In the rows, 128 means zero.
One turn moves every row onto another: examples first, then more rows asked:
J_191: [ 97 163 126 128  74 109 126 140 135 145 129 121]
J_996: [ 78 155 127 140  82 127 117 128 127 137 134 128]
J_740: [ 80 116 125 116  93 132 109 121 128 124 120 129]
J_687: [124 145 126 130 128  95 127 145 138 136 119 144]
J_594: [102 121 127 105 107 117 109 130 138 158 123 110]
J_435: [109 136 127 140 139 112 120 134 133 131 124 151]
J_716: [ 92 145 125 145 114 112 124 130 135 121 132  90]
J_530: [112 145 117  85 112 117 122 140 140 138 131 108]
J_389: [ 96 145 117  93  94 127 125 137 132 104 125 125]
J_583: [105 131 121 101  75 108 124 141 138 127 110 119]
J_560: [ 87 134 119 100 122 140 112 126 130 127 137 120]
J_383: [103 130 123 131 119 107 118 143 141 114 136 163]
J_913: [110 130 125 126 133 104 114 144 145 136 142 152]
J_384: [113 143 125 137 120 103 128 141 133 112 115 157]
J_66: [ 93 147 124 145 106 111 129 132 134 113 129  93]
J_916: [ 91 156 127 133  98 119 115 130 133 164 139 116]
J_759: [ 99 149 124 141 108 106 127 136 136 122 131  88]
J_924: [119 138 122 121 116  94 123 153 147 125 134 154]

J_740 -> J_583
J_560 -> J_389
J_996 -> J_191
And these:
J_66 -> J_759
J_924 -> J_913
J_435 -> J_384

